A single turn carries every row of the set below to another of its rows. Some are shown first; where does it send the rows asked next?
q_954: -1.15 +0.09 +1.02 +0.44 +0.79 +1.72 -0.66 +1.15 +1.79 +2.94 -0.36 -1.04 +1.29 -1.18 +0.94 -1.34 -0.89
q_79: -0.64 -2.40 -0.03 +2.25 -0.65 +0.32 +1.05 -0.09 +1.28 +1.71 +0.36 -1.18 -1.54 +0.71 -2.34 +0.14 -1.15
q_255: -1.96 -3.69 +0.27 +1.04 -0.76 +0.80 +0.45 +0.38 +1.50 +3.08 -0.21 -1.71 +0.13 +0.83 -2.13 -0.37 -1.65
q_57: -0.96 -2.31 +0.85 +2.23 -1.50 +0.20 +1.09 +0.19 +1.00 +1.37 -0.69 -1.65 -1.41 +0.40 -2.30 +0.17 -1.07
q_183: -1.52 -2.91 -0.07 +1.34 -1.55 +0.01 +1.54 +1.31 +1.71 -0.46 -2.06 -1.47 +1.33 -0.34 -1.32 +1.03 -1.77
q_772: -0.47 -1.42 +0.21 -1.01 -0.89 +0.40 -0.35 -0.32 +1.37 -0.19 +2.20 -0.78 +0.62 +0.43 +2.14 -0.33 -2.89
q_581: +0.22 -2.55 +2.11 +0.34 -0.24 +2.61 +0.87 +0.81 +2.35 -1.04 -3.12 -2.06 +1.06 +0.74 +0.06 +1.44 -1.94
q_822: +0.40 -1.36 +0.76 -0.69 +0.20 +0.08 +1.70 +0.75 +1.84 -0.74 -0.54 -0.36 +0.96 -0.44 +2.05 +1.19 -3.62
q_497: +0.24 -2.11 +2.11 -0.40 -0.08 +2.64 +0.93 +0.87 +1.78 -1.32 -2.54 -2.29 +2.17 -0.09 -0.17 +1.56 -0.94
q_500: +0.37 -1.27 +0.90 -1.07 -0.17 +0.36 +1.53 +0.76 +1.77 -0.82 -0.22 -0.53 +1.31 -0.85 +2.00 +1.03 -3.59
q_113: -0.09 -3.22 +1.02 -1.36 +2.02 +2.31 +1.52 +0.69 +1.80 -0.17 -0.03 -0.88 +1.28 +1.26 +2.09 +0.81 -2.40
q_762: -1.19 -0.28 +0.96 +1.05 +0.11 +3.67 -2.20 +1.34 +1.28 +1.64 -1.07 -1.73 +0.54 -0.34 +1.22 +0.38 -1.46
q_110: -2.84 -1.77 +0.92 +0.12 +0.67 +0.19 -0.52 +0.51 +2.64 +1.23 +0.28 +0.16 -2.23 -0.19 +0.62 +1.27 -0.74
q_561: -0.78 -3.77 -0.02 +1.40 +0.64 +2.13 +1.72 +1.17 +1.34 -0.88 -0.93 -1.59 +0.28 +1.56 -1.41 +1.10 +0.26
q_78: -1.83 -4.08 +0.47 -0.59 +0.05 +2.63 +0.94 +1.39 +1.29 -0.20 -0.77 -2.22 +2.04 +0.58 -1.52 +0.66 -0.10
q_682: -0.41 +0.37 +0.58 +0.93 +1.84 +2.48 -0.43 +0.21 +1.75 +1.55 +0.25 -0.84 -0.31 -0.97 +0.44 -1.54 -0.55
q_533: +0.26 -2.86 +1.14 -1.31 +2.20 +2.52 +1.45 +0.57 +1.68 -0.46 +0.25 -0.94 +1.01 +1.19 +1.99 +1.04 -2.17
q_94: +0.27 -2.29 +1.74 +0.57 +0.31 +2.25 +1.46 +0.74 +2.11 -1.33 -3.00 -1.95 +1.27 +0.66 -0.15 +1.79 -1.25
q_72: -1.40 -2.34 +0.52 -0.36 -1.53 +1.06 +0.00 +0.37 +0.92 +2.29 +0.90 -2.02 +0.66 -0.72 -2.68 -0.64 -1.06
q_296: -1.31 -2.38 -0.01 +0.54 -0.87 -0.48 +0.35 -0.43 +2.42 +0.75 +1.55 -0.61 -0.47 +0.92 +1.81 -0.29 -3.39
q_919: -0.92 -1.58 +0.24 -0.82 -1.27 +0.26 -0.07 -0.26 +1.76 +0.22 +2.88 -0.85 +0.17 -0.02 +1.60 -0.44 -2.43
q_82: -1.74 -0.94 +0.46 +1.37 +1.87 +1.85 -0.29 +0.21 +2.31 +2.66 -1.34 -0.85 +0.30 -0.53 +0.63 -1.70 -2.04
q_174: -0.34 -2.31 +0.18 -0.37 +0.46 +1.00 -0.12 -0.57 +1.45 -0.19 +2.26 -0.67 -0.24 +2.00 +2.35 -0.18 -2.46
q_887: -0.79 +0.45 +0.71 +1.70 +0.08 +3.43 -1.96 +0.94 +1.13 +0.63 -0.84 -1.44 -0.43 -0.78 +0.80 +0.34 -1.76
q_895: -3.28 -1.65 +1.05 -1.17 +0.36 +0.82 -0.95 +0.68 +2.39 +1.40 +0.74 -0.13 -1.02 -1.05 +0.39 +0.97 -0.58
q_89: -0.32 -1.67 +0.16 +0.52 -1.65 +0.68 +1.44 +1.51 +0.86 -1.47 -0.50 -1.49 +1.15 -0.94 -1.68 +1.17 -0.24
q_290: -0.96 -0.52 +0.66 +2.46 +0.53 +3.26 -1.76 +1.12 +1.43 +1.52 -1.42 -1.36 -0.53 +0.46 +1.38 +0.69 -1.63
q_641: -0.08 -2.42 +1.84 +0.09 -0.29 +1.98 +1.09 +0.88 +1.96 -0.81 -3.20 -2.20 +2.03 +0.14 -0.02 +1.66 -1.64
q_721: -1.37 -3.02 +0.48 -1.10 +0.17 +1.14 -0.37 -0.34 +1.61 +0.67 +1.64 -1.15 +0.73 +1.57 +2.30 -0.52 -3.08
q_148: +0.61 -1.84 +2.26 -0.35 -0.39 +2.94 +0.80 +0.97 +1.86 -1.65 -2.30 -2.24 +1.23 +0.13 -0.28 +1.54 -1.15
q_127: +0.83 -1.78 +2.09 +0.47 -0.58 +2.25 +1.09 +1.06 +2.08 -1.39 -2.62 -1.97 +0.83 +0.58 -0.02 +1.83 -1.14
q_780: -1.40 -1.97 +1.12 +0.02 -2.14 +0.98 +0.17 +0.43 +0.62 +1.60 +0.05 -2.29 +0.24 -1.06 -2.58 -0.45 -0.74
q_988: -0.58 -2.33 +1.18 +0.87 -0.56 +1.94 +0.59 +0.42 +0.43 +1.06 +0.76 -2.22 -1.08 +0.64 -2.55 +0.02 +0.72
q_153: -3.62 -2.30 +0.87 -0.65 +0.78 +0.49 -0.75 +0.33 +2.72 +1.54 +0.11 -0.06 -1.49 -0.55 +0.36 +0.82 -1.28
q_236: -1.60 -0.42 +0.63 +1.90 -0.10 +3.07 -1.86 +0.84 +1.63 +1.40 -1.87 -1.61 -0.10 -0.47 +0.91 +0.28 -2.64
q_12: -2.16 -3.75 +1.13 +0.85 -0.77 +1.44 +0.44 +0.44 +1.17 +2.72 -0.89 -2.33 -0.09 +0.93 -2.13 -0.43 -0.93
q_643: -0.86 -2.18 -0.07 +0.12 -0.34 -0.13 +0.14 -0.48 +1.86 +0.23 +1.21 -0.55 +0.02 +1.29 +2.33 -0.19 -3.84
q_398: -2.76 -1.27 +0.97 -0.65 +0.91 +0.82 -0.71 +0.36 +2.27 +0.72 +1.03 +0.08 -1.99 -0.84 +0.25 +1.04 -0.28
q_701: -0.03 -2.01 +0.60 +0.74 -0.63 +1.45 +0.54 +0.25 +0.66 +1.46 +1.78 -1.68 -0.71 +0.34 -2.52 +0.11 +0.31
q_753: -2.00 -3.36 +0.38 -0.85 -0.05 +1.28 -0.28 -0.28 +2.11 +1.18 +2.07 -1.36 +0.51 +1.37 +1.62 -0.80 -2.69
q_498: -0.43 +0.03 +0.65 +2.21 +1.39 +1.02 +0.05 +0.89 +2.11 +2.49 -0.72 -0.52 -0.45 -0.07 +1.27 -0.82 -0.91
q_245: +0.71 -1.68 +1.94 +0.18 -0.18 +2.18 +1.22 +0.84 +1.82 -1.61 -2.47 -1.99 +1.36 +0.11 -0.12 +1.77 -0.85
q_443: -0.75 -2.65 +0.12 +0.08 +0.40 +1.07 +0.30 -0.52 +1.96 +0.21 +2.93 -0.83 -1.01 +1.76 +1.59 -0.26 -1.82
q_487: +0.18 -2.24 +2.39 -0.35 -0.94 +2.45 +0.83 +1.14 +2.12 -0.74 -2.85 -2.32 +1.77 +0.13 -0.06 +1.60 -1.57

q_500 goes to -> q_113
q_290 goes to -> q_887
q_497 goes to -> q_641
Where do these go?
q_78 goes to -> q_183
q_721 goes to -> q_643
q_110 goes to -> q_398
q_498 goes to -> q_682
q_581 goes to -> q_127
q_988 goes to -> q_780
q_72 goes to -> q_255
q_753 goes to -> q_296

A single turn carries every row of the set below to another of its rows. Some are shown first; where does it send the rows asked next?
q_493: -1.27 -0.37 +0.64 +1.12 +1.57 -0.80 +0.04 -1.58 -1.63 +0.65 +0.13 +2.63 +0.78 -0.46 -0.46 -0.19 -0.82 +0.94 +0.03 -1.48 +0.36 -0.83 -0.23 +3.14 +0.64 -0.22 +0.32 +1.39 -1.36 -3.35 +0.07 -3.21 -0.77 -0.04 +1.29 +0.93 -1.88 -3.15 -0.50 -0.05 -0.20 +1.38 +0.01 -0.68 -0.75 -2.10 -0.07 +0.13 +2.02 -0.89 -0.91 +0.27 -0.03 -1.43
q_722: +1.81 -2.35 -1.97 -0.01 -0.19 -1.50 -1.30 -0.76 +1.30 -0.80 +1.46 +0.28 +0.60 -1.81 -0.99 +1.81 -1.51 +1.46 -1.11 -2.41 -0.39 +1.47 +2.50 -1.92 -0.39 +0.34 -0.14 -1.84 -1.39 -2.40 -1.05 -0.21 +1.46 +1.84 +1.11 +1.99 +0.18 -3.09 -1.86 +1.80 +0.41 +1.49 +1.04 +0.16 +0.05 -0.92 +0.58 -0.14 -0.71 -0.46 -1.37 -1.39 -0.20 +1.54
q_574: -0.32 +0.65 -2.84 +1.11 -0.48 -1.72 -0.64 -1.71 -1.22 +0.66 +0.59 +0.64 +2.59 -0.64 -0.80 +1.84 -0.33 +1.94 -1.00 -0.14 -1.60 +1.34 +1.27 +0.59 -0.07 +2.71 +2.32 -0.19 -1.54 -1.03 -1.44 -3.55 -0.12 +0.78 -1.25 +0.88 +2.72 -0.30 -0.62 +0.60 +1.16 +1.10 +0.31 +0.12 +2.71 +1.01 +0.16 +0.28 +0.21 -2.48 -1.56 +1.07 -1.86 +0.69
q_808: +2.82 +0.69 +2.08 +0.25 -0.76 -1.46 +0.81 +0.13 -2.02 +0.84 +0.02 +1.06 -2.18 -0.17 -2.16 +2.04 -3.24 +0.94 -0.10 +0.08 -2.32 +1.53 -0.17 +0.61 -0.23 -0.15 +1.49 -0.06 +0.49 -2.32 -1.44 -2.88 +0.87 -0.24 +0.60 +1.18 -2.50 -0.49 -1.26 -0.02 -1.45 +1.21 +0.62 -1.17 -0.04 +0.01 +0.82 +0.14 -0.23 +0.86 -2.72 +0.69 -0.62 +1.32
q_200: -0.52 +0.84 -1.22 +0.21 +0.79 -0.59 -1.17 -2.59 -1.62 -0.09 +0.36 +1.41 +0.94 +0.03 -0.11 +0.78 +0.57 +0.62 -1.33 -1.02 +1.39 +1.19 +0.08 +0.14 +1.01 +2.33 +3.45 -0.66 -1.18 -2.87 +1.43 -2.88 -1.21 +0.44 -0.38 +0.11 -0.23 -0.76 -1.11 +1.90 +0.76 +0.68 +0.73 -1.13 +2.64 +0.37 +2.68 +0.97 +0.01 -0.92 +0.26 +1.82 -0.66 +0.13
q_81: +1.03 -1.73 -2.62 +0.36 -0.61 -1.68 -1.46 -0.50 +1.16 -0.92 +0.78 +1.37 -0.03 -2.32 -0.97 +2.08 -1.85 +2.42 -1.93 -1.79 -1.55 +1.72 +1.60 -1.17 +0.61 -0.51 -0.91 -0.93 -1.29 -2.94 -1.52 -0.52 +1.87 +1.74 +1.67 +1.66 +0.21 -2.44 -1.18 +1.40 +0.29 +1.01 +0.03 -0.65 -1.04 -0.98 -0.24 +0.37 -0.35 -0.68 -1.26 -1.69 +0.27 +1.25
q_133: -1.43 -0.11 -2.64 +0.11 +1.25 -2.49 -0.74 -2.37 +1.02 -0.29 +0.47 +0.54 -0.07 -0.21 +0.00 +0.82 +1.33 -0.20 +0.65 -1.20 +0.14 +0.46 -0.50 +2.20 -0.04 +1.01 +2.07 -0.06 -1.31 +0.01 -0.43 -2.75 -1.15 +1.79 -0.06 +0.90 +1.62 -2.45 -0.61 +0.57 -0.88 +1.58 +0.87 +0.51 +2.28 +0.06 +1.70 -1.38 +1.55 -0.42 +0.01 +1.36 -1.11 +0.40
q_983: -0.84 -0.48 -2.10 +2.32 +0.22 +0.21 -1.33 -1.01 -1.15 +0.78 -0.37 +2.52 +0.59 +0.50 -0.36 -0.22 -1.83 +4.14 -1.62 -1.51 +0.68 -0.75 +2.15 +1.95 +0.90 +0.28 +0.91 +1.12 -0.84 -3.07 +0.55 -3.49 +0.19 -0.31 +0.89 +0.67 -0.89 -1.43 -0.43 +0.82 +1.08 +0.20 +0.93 -0.21 +0.61 -0.62 -2.35 +0.86 +1.40 -1.37 -0.57 +1.52 +0.85 -0.41
q_513: +0.32 -0.69 -2.48 +0.14 -0.48 -0.39 -1.40 +1.04 +0.25 +0.00 -1.16 +2.28 -0.36 -1.13 +0.08 +0.89 -2.38 +3.63 -1.28 -1.03 -2.90 +0.83 -0.85 +1.99 -0.18 -1.38 -1.14 +0.42 +0.26 -2.77 -1.90 -1.03 +1.59 +0.73 +1.15 +0.59 -1.00 -3.34 -0.51 +0.72 +0.28 +1.23 -1.65 -0.39 -1.17 -0.31 -1.24 +0.45 +0.31 -0.75 -1.02 -0.52 +0.22 +0.62
q_129: +2.67 +0.67 +2.29 +0.27 -0.49 -1.82 +1.25 -0.90 -2.42 +0.25 +0.20 +0.63 -1.46 -0.23 -2.56 +2.10 -3.32 +0.46 +0.22 -0.13 -2.35 +1.83 -0.61 +0.80 +0.00 +0.28 +1.62 +0.13 +0.44 -2.46 -1.73 -2.60 +0.95 +0.52 +0.63 +1.29 -2.37 -0.59 -1.00 -0.03 -1.78 +0.92 +0.29 -0.20 +0.51 -0.22 +1.21 +0.59 -0.68 +0.98 -1.98 +0.69 -0.80 +0.94
q_242: -0.64 +0.64 -1.68 +1.02 +0.41 -0.61 +0.71 -0.59 -2.00 +1.65 -1.34 +1.70 +0.35 +0.41 -0.61 +0.55 +0.02 +2.61 +2.24 -0.99 -0.26 -0.18 -0.38 +2.71 +0.37 +0.74 +1.33 +2.28 -0.84 -1.59 -0.51 -3.69 -0.66 +0.59 +1.92 +1.45 +0.08 -2.23 -0.12 -0.51 +0.75 -0.92 -0.61 +1.55 +0.66 -1.07 -2.41 -0.17 +1.59 -1.18 -2.55 +1.44 +0.48 -0.39
q_14: +0.95 -1.61 -1.45 +0.65 -0.78 +0.45 -0.86 +0.48 -0.07 -0.23 -3.21 +2.50 -0.78 +0.60 -0.79 +0.71 -0.36 +1.43 +0.92 +0.53 +0.02 -0.22 -0.52 -0.82 -0.12 +1.95 +1.85 +0.79 -0.01 -2.54 -0.74 -2.71 +1.65 -0.42 +0.94 +0.35 -2.76 -3.60 -1.22 +1.56 -0.32 -0.13 -0.06 +0.58 -1.03 -0.18 -2.80 -0.85 +1.33 +0.88 -1.15 -0.45 +2.10 +0.77
q_945: +1.42 +0.78 +0.66 +1.02 -0.35 -0.33 -0.16 +0.85 -2.13 +1.37 -0.60 +1.69 -0.01 -0.27 -1.76 -0.89 -3.20 +1.59 -0.22 -0.55 -2.55 +0.92 -0.22 +1.45 +0.87 +0.25 +2.24 +0.73 +0.26 -3.28 -2.06 -3.05 +0.94 -0.66 -0.50 +1.17 -2.13 -1.58 -0.40 -0.25 -0.26 -0.45 +0.39 -1.27 -1.18 -0.86 -0.32 -0.72 +0.28 +1.90 -3.66 -0.29 +0.85 +0.74
q_253: -1.21 -0.02 -2.83 -0.43 +1.25 -2.15 -0.74 -2.02 +0.87 -0.40 -0.07 +0.58 +0.84 -0.39 -0.49 +0.16 +1.44 -0.57 +1.43 -0.69 -0.10 +0.20 -0.46 +1.16 -0.27 +1.40 +2.41 +0.15 -1.40 -0.25 -1.27 -2.92 -0.95 +1.97 -0.11 +0.87 +2.01 -2.74 -0.17 +0.58 -0.86 +2.05 -0.09 +0.45 +1.78 -0.12 +2.05 -0.89 +1.34 -0.89 -0.32 +0.98 -0.83 +0.95
q_823: +1.29 -0.53 -1.36 -1.21 -0.90 +0.82 +0.24 +1.07 +1.47 +0.18 -1.34 +0.08 -1.79 +1.16 -1.01 +0.95 -0.99 +2.22 +1.49 +0.54 +1.23 +0.12 +0.78 -1.37 -0.05 +2.80 +2.27 -1.25 +0.77 -2.00 -1.46 -0.01 +0.75 -0.10 +0.65 +2.26 +0.06 -1.30 -1.28 +0.61 -0.92 +0.23 +2.37 +0.71 +2.84 -0.62 +0.77 -0.94 -0.84 -0.08 -1.11 +0.94 +0.52 +1.54
q_785: -0.49 +1.09 -1.20 +0.46 +0.61 -0.61 -1.26 -2.65 -1.14 -0.30 +0.13 +1.49 +1.34 +0.31 -0.68 +0.19 -0.12 +0.02 -1.31 -0.27 +0.90 +0.26 -0.12 +0.24 +0.52 +2.77 +3.26 -0.62 -0.75 -2.40 +0.55 -2.71 -0.81 +0.50 -0.63 -0.50 -0.27 -0.86 -1.22 +1.92 +0.32 +1.65 +1.28 -2.01 +2.17 +0.38 +3.04 +1.23 -0.08 -1.03 +0.24 +1.87 -0.63 +0.34
q_678: +0.87 -1.38 -1.37 -0.55 -0.47 +1.53 -0.29 +0.63 +1.83 -0.25 -2.00 +0.65 -1.70 +0.86 -1.46 +0.53 -0.64 +2.15 +1.61 +0.58 +1.09 +0.12 -0.55 -1.50 +0.25 +3.40 +1.78 -0.35 +1.05 -1.67 -1.37 -0.92 +1.87 -0.09 +1.04 +1.94 -0.79 -1.53 -0.62 +0.38 -1.15 -0.63 +1.15 +0.71 +1.59 -0.41 -1.05 -1.28 -0.09 +0.30 -0.88 +0.56 +1.58 +1.25
q_646: +2.65 -0.14 +1.61 +0.23 -1.03 -1.93 +1.09 -0.81 -2.27 +0.68 +0.74 -0.24 -0.75 -0.64 -2.31 +3.78 -2.59 +0.91 +0.50 -0.22 -1.32 +2.05 -0.45 -0.01 -0.96 +0.20 +1.91 -0.55 +0.49 -1.59 -1.65 -1.79 +0.20 +0.49 +1.32 +1.69 -1.54 -1.46 -1.58 +0.33 -1.42 +1.96 +0.70 +0.18 +1.09 +0.74 +2.20 +0.59 -0.63 +0.09 -1.89 +0.61 -1.79 +1.20
q_87: +1.55 -1.97 -2.19 +0.21 -0.40 -0.87 -1.47 +0.06 +0.86 -0.48 +0.50 +1.17 -0.65 -2.36 -0.54 +2.11 -1.64 +2.78 -1.73 -1.68 -1.73 +1.72 +1.26 -1.10 +0.12 -0.70 -1.30 -0.73 -0.47 -2.73 -1.05 -0.83 +1.34 +1.69 +1.63 +1.67 +0.04 -3.01 -0.90 +1.48 +0.63 +0.92 -0.55 -0.75 -1.46 -0.34 -0.59 -0.02 -0.07 -0.70 -2.09 -1.77 +0.33 +1.63
q_512: +1.58 -1.51 -0.90 -0.94 -0.05 +1.93 -0.34 +1.57 +1.80 +0.13 -2.27 +0.97 -2.11 +0.93 -1.08 +0.44 -0.49 +1.70 +1.50 +0.69 +0.80 +0.00 -0.27 -1.42 -0.27 +3.27 +1.28 -0.22 +1.04 -2.30 -0.97 -1.19 +1.64 +0.08 +0.79 +1.55 -0.98 -2.00 -0.93 +0.78 -0.93 +0.22 +1.10 +0.55 +1.01 -0.96 -1.39 -1.46 -0.02 +0.63 -1.46 +0.46 +1.42 +1.29
q_19: -0.34 +0.05 -1.98 +0.96 -0.46 -1.52 -0.03 -1.38 -0.63 +1.29 +1.66 +0.61 +2.33 -0.79 -0.19 +1.78 +0.45 +2.07 -0.93 -0.52 -1.12 +0.90 +0.89 +0.99 -0.10 +2.75 +2.31 +0.48 -1.88 -1.57 -1.24 -3.24 -0.25 +0.48 -1.38 +0.94 +2.71 -0.06 -0.84 +0.40 +0.77 +0.65 +0.36 +0.66 +2.58 +0.59 +0.14 -0.14 +0.45 -2.00 -1.45 +1.45 -2.27 -0.09

q_646 goes to -> q_722
q_19 goes to -> q_133
Where do these go?
q_14 goes to -> q_945
q_512 goes to -> q_808
q_253 goes to -> q_785
q_81 goes to -> q_678
q_983 goes to -> q_242

